0: 451:501:418:421:506:508:459:516:473:497:461:488:390:465:501:470:531:504:485:467:489:481:461:499:397:468:450:422:538:551:438:560
1: 477:492:520:519:486:493:499:457:464:506:499:446:563:501:380:508:511:493:400:414:472:389:489:509:577:483:544:509:418:467:548:451
2: 621:517:599:623:529:528:595:564:587:552:562:589:655:638:775:650:473:528:581:488:588:582:609:468:672:553:647:569:741:636:573:308
3: 487:497:514:516:504:491:520:501:516:495:481:523:488:478:614:505:483:498:447:460:528:419:523:464:490:507:511:404:495:541:482:428
4: 291:499:333:307:465:485:371:436:406:432:376:416:222:232:282:335:360:403:286:401:443:268:359:207:182:392:335:303:82:414:223:297
5: 861:531:675:710:553:547:627:611:614:616:783:711:726:779:852:712:572:589:652:944:623:635:685:613:635:690:645:711:920:697:617:685
6: 847:588:688:722:574:550:636:584:613:621:802:702:775:860:841:714:723:628:715:916:615:672:695:840:724:701:656:805:999:664:791:938
7: 410:498:411:324:483:481:421:459:464:491:442:444:463:374:346:502:464:444:412:424:463:446:416:411:324:426:408:493:281:455:433:404
8: 356:486:340:311:470:486:382:447:413:456:416:437:257:370:348:412:484:461:453:450:440:453:381:441:268:418:341:410:372:436:358:593
9: 327:531:328:311:462:449:377:422:404:425:406:418:234:324:328:366:487:435:415:447:437:394:372:408:248:410:332:404:252:336:310:538
10: 539:498:605:656:527:489:597:527:510:530:514:469:617:560:449:623:535:542:468:442:467:472:570:625:659:576:584:550:530:606:596:499
11: 539:495:609:637:527:525:591:520:517:539:504:470:620:566:447:590:526:534:513:432:491:541:570:624:598:567:592:547:524:552:620:498
12: 647:527:628:674:523:518:595:528:551:525:603:554:640:671:592:587:509:547:636:670:528:646:600:627:674:605:587:612:693:523:620:608
13: 835:523:689:706:553:475:625:554:591:589:777:684:752:763:798:675:572:575:608:878:608:557:669:669:628:683:644:740:821:600:610:733
14: 395:440:373:350:473:485:406:479:449:463:449:458:308:382:341:452:383:435:496:450:455:536:398:291:424:416:406:435:344:455:342:344
15: 404:502:415:332:491:501:412:438:454:484:434:434:465:338:335:438:488:438:369:405:466:385:408:419:260:420:436:471:223:424:444:399
16: 295:450:311:309:477:519:362:492:431:456:367:442:158:343:325:370:488:474:496:474:446:483:361:400:317:397:328:213:422:535:372:645
17: 149:404:286:275:401:368:317:312:353:252:279:361:60:66:253:59:318:308:258:347:440:206:304:169:81:344:186:245:0:0:162:361
18: 547:459:604:626:526:525:595:553:529:551:518:485:634:578:448:611:537:535:534:447:486:566:559:601:589:560:591:564:585:649:561:470
19: 667:554:676:688:537:549:617:619:684:539:544:626:754:751:856:636:574:577:904:549:608:984:652:706:754:590:615:599:999:611:808:631
20: 789:544:675:690:520:518:630:545:593:582:778:674:722:665:739:652:372:505:573:871:586:592:659:361:663:674:642:755:625:588:455:312
21: 150:486:286:271:411:380:323:307:354:258:267:357:60:56:243:0:327:300:237:401:432:185:309:152:98:350:201:217:0:0:132:345
22: 442:483:461:430:504:483:465:471:476:512:463:450:512:417:369:528:473:468:411:428:459:435:460:440:407:464:469:498:318:495:442:378
23: 603:515:630:645:522:513:598:541:556:516:535:539:681:621:672:619:579:550:526:480:543:512:605:671:608:565:583:580:656:525:675:550
24: 421:487:417:332:489:518:418:469:472:506:441:461:484:394:356:509:511:469:460:453:456:507:414:446:335:421:425:508:378:510:474:461
25: 651:564:672:690:535:575:618:669:683:534:552:629:745:771:862:651:587:586:908:584:602:986:650:725:831:583:627:557:999:615:832:651
26: 357:462:359:340:460:473:393:468:428:453:420:435:267:314:317:387:452:453:407:407:448:384:378:346:375:409:413:360:319:481:374:478
27: 625:532:594:645:529:514:609:559:582:546:547:582:663:651:799:657:556:559:544:463:583:518:625:617:616:571:611:592:747:602:613:479
28: 598:562:591:637:527:522:596:524:571:551:544:577:654:622:788:615:547:550:488:478:591:453:621:590:623:561:614:603:668:545:544:450
29: 520:492:527:518:501:511:505:489:503:522:509:489:579:532:509:542:524:504:477:453:503:466:498:525:641:485:582:522:554:495:561:477
30: 630:542:649:670:533:523:606:575:617:531:534:575:708:704:711:569:551:563:743:532:553:799:615:662:751:572:603:545:829:591:719:566
31: 253:456:313:297:455:451:358:419:389:403:367:405:125:203:279:234:351:408:299:391:443:250:343:223:236:383:291:251:99:403:199:396
32: 456:457:466:444:487:487:466:469:470:505:503:453:542:444:346:494:371:452:432:418:469:456:442:317:609:439:569:551:366:472:470:266
33: 477:460:482:442:504:473:454:463:458:502:485:438:496:445:351:496:511:472:399:401:471:399:440:437:641:440:533:518:424:459:511:427
34: 539:566:528:538:516:548:515:568:567:510:487:545:543:622:675:492:658:571:712:543:532:717:538:754:567:520:493:435:848:566:699:831
35: 817:540:682:710:570:559:637:596:613:598:768:687:731:716:835:679:493:576:628:818:608:604:689:575:648:676:663:774:828:651:589:561
36: 301:441:407:403:444:415:414:391:406:353:363:398:260:242:317:224:384:384:324:389:440:287:390:320:274:422:345:338:0:147:328:392
37: 419:482:517:522:487:457:496:451:461:434:435:433:440:425:388:363:501:470:439:436:460:428:477:530:426:497:452:468:279:340:516:526
38: 624:527:634:668:539:506:599:527:558:548:590:547:687:656:587:578:557:554:594:621:516:599:605:652:670:603:598:606:672:568:646:600
39: 463:452:431:434:477:465:443:482:469:466:509:522:290:389:474:414:370:445:483:621:500:463:453:276:403:489:427:373:386:482:320:426
40: 533:544:535:533:519:514:510:509:513:510:508:499:605:579:526:548:571:524:526:465:508:519:511:607:630:492:572:522:613:492:651:572
41: 460:495:477:441:495:496:471:490:478:498:453:454:547:485:395:519:592:507:490:446:467:502:468:593:415:473:467:524:435:467:572:581
42: 561:529:589:618:519:528:580:555:528:547:528:481:664:613:468:637:588:565:589:467:471:618:559:709:657:554:562:511:684:625:641:631
43: 525:488:582:626:509:493:582:505:508:522:522:467:591:559:435:593:492:529:474:456:467:492:561:534:559:553:575:588:482:575:542:393
44: 465:476:472:448:475:501:457:468:464:518:494:452:514:450:361:551:477:475:427:434:458:443:447:445:638:449:569:462:460:492:456:432
45: 548:452:620:641:544:499:599:554:523:537:536:482:620:605:450:589:514:555:508:449:473:515:571:620:638:572:573:609:571:635:627:482
46: 552:492:573:581:519:518:545:517:513:531:514:476:628:621:433:591:613:551:555:472:476:571:530:671:676:524:595:560:640:575:671:611
47: 552:566:538:533:515:497:538:499:541:515:510:530:622:570:636:571:573:532:504:479:543:497:539:599:568:510:541:567:600:505:575:524
48: 525:467:521:510:504:491:506:512:505:508:524:505:568:528:502:550:461:495:472:458:508:493:504:438:615:479:570:562:504:498:497:366
49: 503:497:546:547:525:496:532:518:501:524:497:465:582:528:427:571:592:543:498:440:478:510:522:641:512:521:535:555:527:554:588:579
50: 803:563:667:685:539:550:616:563:599:570:750:663:718:716:771:641:488:547:646:821:587:637:660:568:730:667:645:711:765:541:573:594
51: 574:519:610:632:526:474:599:519:554:525:550:543:621:578:662:577:444:523:497:455:550:499:596:469:658:555:585:543:575:570:531:305
52: 533:482:607:646:513:487:579:480:500:491:500:452:619:557:439:531:504:512:472:487:482:479:556:613:593:554:536:569:444:453:570:494
53: 821:550:656:666:535:556:600:564:587:597:786:684:738:695:796:698:493:577:557:865:613:516:645:594:615:669:657:747:791:603:633:659
54: 529:494:592:626:527:495:583:505:494:513:501:465:595:510:426:558:453:505:431:431:460:430:554:504:585:556:579:541:409:533:487:354
55: 627:525:634:641:522:501:600:539:573:502:542:563:688:621:783:622:563:547:509:480:572:476:625:660:593:566:579:589:655:473:646:532
56: 653:487:623:640:495:507:595:555:588:524:536:571:709:647:764:587:551:548:619:538:570:633:604:620:626:556:598:567:733:529:659:487
57: 399:484:491:507:471:470:492:475:460:436:425:430:424:411:382:402:484:457:442:439:458:436:473:475:489:486:440:489:278:339:447:472
58: 554:496:619:631:550:520:593:536:527:551:526:485:652:621:453:611:527:559:552:455:482:578:566:632:706:563:600:567:612:627:604:500
59: 606:495:553:565:510:505:527:503:526:483:597:580:510:507:637:459:442:486:514:676:549:487:558:450:464:560:504:603:461:400:443:512
60: 396:491:410:407:468:498:437:490:469:459:434:479:310:383:454:356:430:471:457:457:477:437:435:352:360:447:399:363:404:497:339:427
61: 427:453:425:368:495:488:430:463:469:498:460:456:490:406:342:489:434:445:423:420:459:468:417:340:385:425:452:526:309:486:437:318
62: 542:551:597:640:540:539:599:538:518:547:518:479:640:595:461:612:596:581:525:492:470:532:580:704:599:571:570:582:625:637:662:598
63: 480:503:489:445:479:534:463:478:476:507:492:455:534:542:381:480:541:505:503:463:476:508:453:571:563:455:525:521:559:473:635:593
64: 516:504:610:634:514:476:578:530:495:507:517:460:609:530:443:479:522:528:427:435:466:424:562:610:543:553:570:585:447:506:574:476
65: 251:424:307:288:436:428:350:402:378:405:357:409:95:149:267:270:340:387:255:418:440:204:337:166:197:384:300:156:37:396:179:322
66: 702:527:623:607:525:517:566:543:556:566:684:607:678:656:660:613:563:543:565:727:555:550:599:560:647:601:619:664:691:563:626:581
67: 599:520:621:639:534:537:603:544:572:547:563:574:659:608:798:607:545:551:514:435:576:484:622:607:606:571:627:589:721:579:580:469
68: 521:565:523:520:518:540:506:511:502:524:509:471:576:601:416:523:597:549:581:503:470:605:497:667:665:497:586:515:661:531:661:668
69: 450:475:469:442:506:477:472:471:475:511:466:448:515:424:376:513:524:487:405:420:462:417:468:494:394:471:468:510:337:494:478:441
70: 450:498:440:440:490:494:443:469:462:455:492:502:336:388:465:424:450:470:434:600:484:392:455:393:409:487:409:421:356:426:375:528
71: 616:516:594:635:539:503:603:551:575:539:541:581:666:631:802:659:553:548:519:456:581:486:619:606:605:565:622:613:716:569:610:470
72: 425:491:419:411:476:507:432:461:443:486:464:443:426:431:352:469:499:472:411:422:450:411:412:438:469:433:481:468:405:476:462:475
73: 268:473:302:300:446:500:354:415:391:413:361:422:142:185:282:271:369:398:326:393:441:271:349:207:187:382:324:240:132:434:200:373
74: 409:505:422:389:460:452:409:442:453:424:417:431:400:427:349:357:542:462:497:469:460:503:404:506:441:418:426:421:342:290:529:607
75: 258:500:303:295:440:493:349:449:401:405:366:423:139:241:295:229:394:431:355:410:428:331:347:288:178:384:306:281:193:444:234:472
76: 435:470:442:402:470:476:442:438:455:498:466:440:495:406:337:463:470:448:370:415:452:383:422:381:484:430:496:485:298:430:455:342
77: 613:540:615:641:531:514:596:552:594:549:554:581:698:678:760:615:585:545:628:501:575:632:612:648:669:562:621:564:775:556:685:524
78: 322:451:317:304:457:462:380:440:393:432:387:415:239:291:312:310:370:430:334:405:438:310:368:289:222:394:329:398:163:376:207:388
79: 708:552:618:620:539:521:575:540:559:584:695:615:693:714:671:643:640:569:595:758:567:568:606:683:648:611:619:700:795:591:694:733
80: 612:562:637:665:538:529:613:532:581:536:537:572:659:634:784:630:528:551:524:494:571:497:630:625:581:573:620:580:712:589:633:498
81: 585:533:597:638:521:536:604:544:580:541:541:569:678:597:786:610:534:549:492:489:578:457:611:592:560:567:584:558:680:589:585:459
82: 513:519:518:528:513:500:529:508:523:506:494:533:524:536:634:557:513:515:477:461:528:458:541:535:464:518:520:507:558:523:487:482
83: 467:502:482:447:469:489:457:456:468:494:485:456:549:487:373:510:585:493:465:446:455:463:443:533:586:447:533:535:467:421:553:530
84: 192:494:313:281:413:342:313:338:357:254:297:365:58:104:258:29:335:308:291:408:438:249:302:202:67:349:206:216:0:0:187:403
85: 337:444:366:318:477:499:394:434:439:459:398:434:374:326:325:368:465:445:376:421:460:394:391:367:256:407:378:381:207:414:395:426
86: 486:520:518:517:479:511:502:479:484:524:499:463:590:533:396:558:575:508:473:458:463:486:485:567:564:486:536:535:519:513:591:526
87: 481:516:477:444:491:491:455:467:459:507:480:449:536:476:365:513:535:496:439:444:473:430:441:508:609:447:574:479:475:467:562:507
88: 639:537:642:673:559:503:622:579:592:551:563:577:707:708:793:642:589:592:610:524:580:599:642:737:661:585:629:585:845:610:677:619
89: 490:509:490:459:500:501:460:487:490:524:491:465:571:562:381:544:601:507:534:486:490:565:456:597:564:449:532:553:589:498:653:604
90: 357:500:351:328:475:494:389:434:416:446:402:422:317:311:331:409:472:424:366:402:444:355:381:384:245:410:353:420:203:368:350:463
91: 517:510:517:539:506:508:525:503:511:503:490:521:521:497:625:530:517:517:440:449:527:414:532:522:513:517:502:467:527:504:473:469
92: 540:515:568:588:514:535:549:528:511:546:520:480:599:612:432:564:550:551:552:502:474:575:530:622:700:525:601:527:647:607:636:560
93: 360:475:347:319:494:490:396:482:435:479:414:452:318:369:342:431:475:483:451:447:466:461:392:419:274:415:374:411:382:511:360:500
94: 611:572:618:625:521:532:594:571:597:533:547:563:683:683:764:585:545:554:623:498:565:630:611:648:655:559:623:603:751:533:685:525
95: 519:553:507:533:508:506:533:497:517:502:493:517:528:491:616:543:488:519:460:446:523:429:531:510:473:515:535:523:511:502:483:446
96: 387:465:375:355:471:499:412:449:424:474:434:442:323:371:341:420:460:458:405:395:455:400:404:372:358:423:410:398:316:455:335:429
97: 689:560:673:689:539:545:616:619:679:542:544:631:767:789:858:584:580:580:905:577:601:986:644:730:826:582:609:532:999:615:823:658
98: 825:556:658:693:553:491:608:547:573:589:754:668:729:706:795:646:597:549:516:887:588:446:658:641:622:680:631:725:746:555:597:702
99: 589:499:546:532:499:510:513:510:509:545:594:533:593:551:515:597:512:510:491:584:509:490:526:496:658:528:599:564:578:534:519:500

517:489:453:445:504:506:467:491:481:506:544:523:420:492:490:510:460:488:529:599:501:535:483:453:417:508:445:524:507:507:428:554 : 0 70
650:476:639:654:537:573:612:568:595:562:563:593:691:692:826:662:614:581:573:504:586:561:639:702:615:579:639:547:861:648:707:581 : 88 77
450:488:430:430:481:494:445:488:468:470:499:506:337:413:450:436:453:464:452:565:509:431:454:363:383:484:438:427:386:484:401:487 : 70 39
415:419:418:336:490:469:420:476:472:497:428:449:482:420:350:496:525:473:456:449:463:501:410:452:320:424:445:526:364:511:456:470 : 24 7
473:499:484:463:494:496:457:461:469:511:495:459:534:522:372:573:526:496:469:441:455:476:447:492:617:443:561:493:532:516:542:496 : 87 83
456:498:465:437:508:501:470:482:480:496:452:454:535:471:388:521:542:482:485:462:463:503:461:543:449:468:459:540:406:453:523:531 : 41 83
699:499:609:626:530:499:568:523:551:568:677:608:671:631:651:618:504:539:540:748:549:521:598:530:681:601:603:699:653:546:581:539 : 66 12
509:495:527:509:498:504:509:502:506:532:517:500:567:555:517:554:567:513:493:479:493:495:505:551:626:489:556:512:594:524:545:512 : 29 40
558:489:599:633:548:491:594:561:531:545:525:480:656:640:458:615:581:547:553:477:457:579:572:652:682:567:603:629:627:625:638:543 : 58 45
332:522:327:307:461:474:383:457:405:443:410:429:229:327:332:375:459:446:411:444:443:400:377:398:209:402:316:384:287:392:340:531 : 9 8
315:468:394:411:438:391:410:387:409:357:362:402:270:270:320:256:422:391:359:425:455:333:394:353:296:423:336:330:31:156:321:441 : 36 78
665:544:627:637:539:550:608:621:627:591:567:619:692:713:796:696:507:581:768:548:582:818:627:582:787:567:650:563:973:753:630:458 : 30 19
526:473:523:504:503:494:502:501:506:514:510:492:540:507:499:546:481:488:478:432:505:494:496:434:670:477:560:534:524:502:529:371 : 48 29
337:448:324:314:464:492:386:431:392:457:402:429:212:301:323:376:418:442:345:370:452:319:378:328:235:409:348:356:223:437:224:426 : 78 90
503:525:517:522:489:514:513:522:521:501:496:521:508:528:617:517:495:512:500:472:528:474:520:540:485:500:502:451:597:526:515:529 : 82 91
306:480:305:309:475:450:388:446:390:446:399:426:217:277:319:318:405:424:326:389:444:293:373:316:284:404:339:390:206:429:220:425 : 78 75
590:510:633:676:520:501:609:527:562:520:543:536:655:597:659:589:545:535:554:488:546:550:606:614:633:571:612:615:631:529:601:471 : 23 55
631:504:612:632:540:509:593:556:590:534:547:571:678:619:750:586:481:516:615:530:586:624:616:560:642:559:609:626:706:554:640:419 : 56 94
401:528:403:354:517:485:417:444:475:510:453:454:478:394:349:476:528:474:453:424:467:488:416:458:296:428:407:512:352:492:494:461 : 24 7
285:435:396:402:443:405:412:389:408:345:362:397:255:248:324:230:407:392:344:392:457:311:394:345:260:423:320:363:0:139:326:437 : 36 78
638:540:631:642:546:545:613:569:594:559:551:589:664:666:811:659:554:552:576:493:587:553:634:621:668:573:631:566:808:645:605:472 : 27 80
389:482:390:411:482:516:442:502:472:471:432:490:331:393:466:406:407:464:474:430:485:466:439:340:425:453:407:401:417:556:392:414 : 60 14
710:537:645:658:525:513:612:550:570:565:693:608:683:641:640:639:422:514:573:734:550:598:623:442:661:633:612:707:618:595:500:370 : 20 66
657:546:614:653:523:538:592:586:604:563:557:597:711:708:814:658:639:580:683:516:594:684:616:703:664:564:619:628:896:597:684:617 : 88 77
796:569:691:687:566:560:621:634:641:598:719:660:793:942:775:648:790:667:944:858:583:979:669:999:751:673:634:680:999:667:945:999 : 6 97
393:463:439:426:460:414:424:408:437:375:440:469:305:327:432:271:414:396:390:537:483:346:423:350:333:460:364:439:103:146:369:488 : 36 90
412:510:417:397:469:510:427:468:446:485:444:448:404:443:348:454:475:480:453:427:444:448:415:448:470:432:459:367:443:498:473:516 : 72 24
390:480:428:399:467:461:412:436:450:435:417:433:405:410:343:371:525:450:472:462:474:483:406:483:434:415:425:447:329:302:520:561 : 74 37
405:518:418:333:482:511:415:490:471:505:434:456:472:397:357:434:493:478:447:417:469:491:406:451:314:422:407:468:360:505:453:486 : 24 7
485:526:484:439:473:458:444:439:478:454:464:459:541:475:371:422:480:454:535:469:485:582:432:464:643:440:515:524:387:285:539:459 : 83 87
458:506:418:430:480:514:439:464:456:479:502:511:339:381:459:418:452:460:412:552:499:356:454:361:366:482:432:413:381:499:347:498 : 70 60
259:512:324:306:444:487:355:470:407:415:366:432:148:260:298:256:434:430:387:447:449:360:348:268:240:388:284:219:238:477:238:463 : 75 73
691:513:638:672:524:543:608:563:598:567:620:619:697:674:810:673:564:573:590:611:605:564:645:653:682:608:641:614:819:615:686:585 : 88 77
504:592:475:452:506:550:459:499:494:519:505:471:544:616:397:508:623:545:623:514:473:655:458:675:691:457:576:491:715:494:685:747 : 68 89
424:500:423:329:480:529:418:467:472:510:439:463:480:386:358:528:510:469:472:466:457:524:415:437:356:420:426:497:389:517:461:449 : 24 7
283:485:346:306:440:417:357:380:414:349:336:404:229:233:298:178:461:382:401:433:440:397:347:350:232:374:278:312:39:135:339:514 : 36 9
543:535:529:529:509:486:527:539:533:526:502:537:547:576:654:576:548:542:539:473:539:517:539:615:543:513:536:504:680:561:568:589 : 47 40
639:513:657:674:549:538:626:562:596:561:538:583:697:687:786:703:604:583:603:525:572:588:636:738:657:592:615:574:837:611:672:607 : 88 77
336:460:418:407:448:425:417:403:443:357:365:442:290:292:449:242:438:412:409:434:489:382:417:389:317:425:352:355:123:141:375:483 : 36 9
285:430:347:330:429:391:359:364:400:330:341:390:233:214:295:153:387:368:382:393:445:371:353:279:301:375:307:329:0:44:311:423 : 36 84
537:490:519:512:514:523:501:500:514:521:521:502:595:565:516:549:569:537:554:490:519:565:497:584:646:484:579:549:644:498:614:570 : 40 92
490:480:511:502:506:496:506:490:490:519:513:465:576:504:384:527:426:492:482:441:474:510:484:437:600:479:577:552:463:526:531:373 : 48 44
474:488:475:438:482:485:448:452:472:467:482:448:533:443:348:413:410:441:450:446:459:487:428:352:622:427:527:530:326:384:449:320 : 32 76
298:491:331:311:462:476:382:428:398:452:407:425:211:292:320:412:356:440:339:405:457:316:370:311:304:400:345:380:209:436:203:415 : 78 90
525:496:525:523:511:515:518:502:531:501:492:526:533:527:614:524:517:516:549:472:530:550:533:533:536:507:517:489:586:495:548:494 : 82 47
410:481:428:344:493:474:423:466:466:502:437:442:500:400:360:461:551:486:438:430:478:459:415:515:322:422:427:518:360:467:502:539 : 24 69
510:526:520:516:497:505:508:475:499:507:491:487:573:513:507:540:526:501:441:444:507:432:506:504:578:481:554:514:479:456:533:436 : 29 48
324:501:318:303:478:490:360:491:443:428:361:447:190:395:336:274:500:487:580:503:437:588:357:478:273:398:333:230:490:500:390:750 : 16 8
421:465:408:331:487:495:414:519:483:502:449:465:473:368:347:452:442:446:497:474:464:559:410:315:327:425:426:524:329:540:384:302 : 61 7
388:466:366:361:457:480:411:445:423:478:442:435:348:384:346:450:489:463:406:417:462:397:401:420:405:422:412:406:354:458:366:489 : 96 26
433:443:412:390:459:492:435:457:447:488:473:452:421:442:358:475:491:479:457:428:466:464:423:446:509:437:472:455:449:474:435:483 : 72 44
456:487:505:528:478:455:511:454:459:452:471:437:486:444:396:418:506:477:425:453:480:423:489:537:404:497:508:499:317:348:460:499 : 37 57
308:451:401:406:444:421:415:390:426:351:368:434:268:247:432:246:395:395:330:384:485:285:410:315:279:422:324:341:28:138:308:393 : 36 78
687:515:642:656:536:498:603:543:572:528:615:600:698:643:787:646:559:552:509:605:583:463:636:642:579:605:590:637:677:498:636:582 : 55 80
342:493:331:309:473:444:371:413:407:400:388:428:233:330:332:300:456:442:438:469:468:429:367:410:269:405:329:384:225:285:321:561 : 9 90
413:493:413:424:490:514:450:519:481:481:436:495:340:435:482:435:510:498:516:468:492:503:445:473:407:458:407:362:538:577:426:571 : 0 60
641:592:642:673:531:547:617:592:598:575:558:598:713:697:827:697:606:591:606:509:609:582:631:754:683:581:623:553:909:650:744:645 : 88 77
640:567:633:661:540:552:613:588:605:577:561:599:698:698:821:683:586:585:629:514:597:624:631:705:677:581:624:551:904:673:698:593 : 88 77
634:574:644:701:541:549:632:584:595:562:572:582:705:740:794:714:595:591:618:530:567:595:640:776:687:592:627:609:893:634:718:658 : 88 77
544:487:607:659:525:495:599:502:517:515:527:472:617:545:439:553:491:529:501:435:465:520:566:542:631:562:568:550:486:556:540:387 : 43 54
489:497:471:438:506:521:458:484:476:526:519:460:538:522:380:456:577:516:493:465:452:509:448:569:597:451:563:501:585:516:573:587 : 63 89
734:569:626:650:547:536:595:554:563:584:686:615:684:704:682:671:596:570:579:734:563:550:623:648:686:633:621:688:781:624:632:666 : 79 66
452:500:426:435:498:516:459:514:488:489:457:492:409:477:514:434:544:512:546:475:482:545:464:579:377:464:433:424:580:500:515:658 : 0 41
527:517:532:515:512:502:501:515:510:512:506:498:591:554:497:567:530:509:517:454:508:518:497:537:622:482:572:532:578:505:612:490 : 29 40
285:480:311:302:469:517:368:492:427:436:372:436:158:333:318:302:446:465:473:463:453:465:352:343:235:396:320:176:361:528:322:563 : 16 8
481:530:482:446:488:518:473:459:491:484:458:484:539:447:493:501:527:481:425:423:501:419:475:512:413:470:468:508:370:416:494:478 : 69 22
601:488:538:549:509:455:510:474:504:471:592:570:505:498:615:465:494:480:459:700:542:402:540:489:417:566:473:556:421:336:489:617 : 59 91
309:502:306:305:450:495:381:441:391:455:417:426:197:269:309:344:360:435:338:397:442:322:372:290:235:404:363:345:204:433:230:373 : 78 4
322:498:311:313:457:469:380:434:400:443:388:427:214:292:314:408:425:447:346:403:454:329:367:304:250:407:318:363:229:446:219:403 : 78 90
526:498:539:535:510:477:540:507:542:515:516:538:578:515:626:541:423:498:479:454:541:494:546:408:537:506:531:529:502:537:500:289 : 48 95
453:460:423:440:474:482:447:474:458:469:493:511:305:350:445:414:317:433:391:586:489:370:452:195:395:482:406:438:245:478:263:283 : 39 14
405:511:320:313:502:566:399:584:492:522:454:501:250:502:396:498:478:514:776:526:476:863:399:454:432:428:398:390:784:733:426:651 : 0 16
541:544:557:533:500:519:530:520:550:527:499:526:621:570:629:562:563:530:548:486:537:565:547:605:505:515:547:558:632:515:596:533 : 47 40
453:518:475:434:490:507:472:462:481:494:453:448:538:447:378:474:496:475:448:443:473:470:459:498:384:472:457:497:346:464:514:446 : 69 22
461:476:487:439:493:509:462:479:469:506:510:460:541:499:358:501:531:495:457:456:473:466:447:480:670:441:575:524:498:501:560:485 : 87 83
425:470:425:435:492:506:464:532:477:487:454:469:405:480:405:471:484:500:617:488:456:658:459:517:466:462:429:456:553:509:455:579 : 0 41
582:481:633:654:531:522:603:580:583:524:522:528:683:690:594:580:548:550:777:518:516:847:600:678:778:565:572:604:780:527:677:583 : 30 12
517:513:605:648:524:483:580:499:526:509:497:471:641:589:447:520:536:528:563:491:479:595:558:611:669:559:572:535:539:523:603:513 : 11 58
504:487:514:533:508:532:531:544:529:519:494:529:499:539:627:539:524:523:524:473:526:501:538:551:548:517:510:479:620:598:528:530 : 82 91
540:484:611:647:509:533:587:502:520:528:528:466:636:603:452:570:531:533:519:454:476:535:567:634:595:562:571:606:527:557:587:510 : 11 45
530:516:607:624:532:521:583:532:519:528:524:468:648:574:447:502:516:540:510:456:491:524:572:636:582:559:567:552:537:596:606:517 : 11 45
632:536:629:662:543:551:613:584:604:567:550:589:697:695:823:675:624:590:622:514:597:600:636:715:681:579:645:620:878:633:681:595 : 88 77
546:509:497:453:530:544:477:607:561:578:527:530:568:677:413:603:516:543:838:534:496:952:461:474:846:467:623:506:912:762:625:500 : 30 92
511:500:551:564:512:508:542:497:488:517:498:466:574:513:403:558:467:502:452:435:450:457:517:490:575:519:575:535:449:534:497:385 : 54 43
542:498:615:640:522:488:589:550:527:547:552:479:640:613:449:619:528:552:559:479:487:579:566:638:692:558:601:609:629:631:641:519 : 58 45
606:534:614:660:532:521:611:526:576:509:527:557:655:630:783:570:553:551:528:525:575:512:624:650:596:577:579:613:645:491:624:512 : 55 80
750:535:631:663:533:522:599:574:605:563:702:655:713:725:797:620:509:561:680:760:597:682:639:596:704:627:626:694:821:551:621:609 : 50 35
587:518:612:661:515:491:597:541:569:468:502:502:656:670:494:489:524:510:848:548:496:964:579:638:778:561:547:568:652:363:633:563 : 30 12
612:504:637:658:546:524:610:533:561:542:543:538:677:662:673:587:566:570:557:484:538:541:611:709:619:579:613:561:724:581:672:584 : 23 77
631:495:634:655:538:548:621:591:597:571:561:581:679:696:805:680:609:585:605:512:576:582:639:733:683:582:619:577:853:663:659:609 : 88 77
385:462:402:423:471:508:448:480:458:455:425:474:328:354:447:409:407:464:407:458:489:375:445:317:382:459:409:314:332:506:309:366 : 60 96
716:535:619:609:533:522:576:544:557:583:679:608:675:676:625:669:508:549:578:727:542:574:601:543:640:609:620:642:708:610:588:552 : 66 12
461:490:498:520:482:447:507:446:497:436:444:498:447:417:591:413:451:459:416:424:529:381:512:411:437:490:451:467:308:327:417:371 : 57 37
521:497:522:509:508:492:502:492:492:509:502:462:581:540:402:527:561:520:500:463:471:511:489:591:609:486:559:511:524:498:614:555 : 86 63
335:493:321:303:455:484:383:434:400:430:392:432:217:273:318:365:368:429:388:441:442:383:373:281:234:398:324:345:207:401:243:369 : 78 75
625:520:648:690:535:527:625:561:597:553:567:584:672:634:774:667:538:553:595:502:574:582:634:599:697:586:620:636:767:644:609:437 : 27 71
271:453:312:307:447:461:353:431:407:409:372:421:138:245:306:275:435:431:409:439:444:391:346:318:257:393:312:224:251:418:250:544 : 75 9
338:437:307:311:446:446:383:438:388:440:402:421:225:280:315:326:420:429:319:416:450:277:374:307:215:403:331:351:190:427:275:404 : 78 75
431:509:436:354:499:528:430:497:497:520:450:461:516:469:371:544:559:507:544:464:458:592:434:575:367:432:433:579:488:528:557:589 : 41 24
653:512:574:569:511:499:538:535:543:541:645:607:553:620:644:555:507:537:588:769:553:563:574:545:497:588:534:606:674:572:548:652 : 66 12
517:497:450:453:492:508:465:488:482:499:539:527:439:520:511:479:562:517:556:628:502:525:480:571:386:502:440:510:569:479:496:703 : 0 41
550:529:527:474:501:550:480:588:566:547:517:507:632:675:425:578:627:543:844:541:491:961:479:615:780:464:568:610:872:592:767:657 : 30 68
283:440:298:304:462:468:358:481:406:432:365:422:137:264:302:243:384:433:388:407:442:360:355:283:243:387:308:252:242:481:300:481 : 75 73
660:499:589:581:531:546:544:513:548:552:636:588:671:647:631:608:584:535:580:705:547:565:577:619:547:585:573:643:657:507:641:665 : 66 38
545:559:516:460:517:534:497:555:564:528:499:528:586:616:544:558:632:535:738:531:513:827:509:677:503:492:486:566:759:537:652:687 : 34 68
518:486:590:626:498:488:583:497:498:516:519:461:571:540:424:597:476:516:420:439:463:431:563:482:551:552:579:602:411:557:500:317 : 54 43
657:565:654:688:546:518:620:554:593:552:560:583:703:715:790:642:654:591:613:516:572:597:643:771:641:591:634:578:862:608:747:653 : 88 77
524:467:532:515:496:510:520:505:516:523:513:505:598:553:520:560:504:516:515:461:513:529:508:517:700:490:579:532:594:526:585:455 : 29 99
276:539:302:306:454:496:355:434:401:410:358:421:155:248:300:274:427:418:387:394:438:351:350:309:217:385:292:305:207:423:253:498 : 75 78
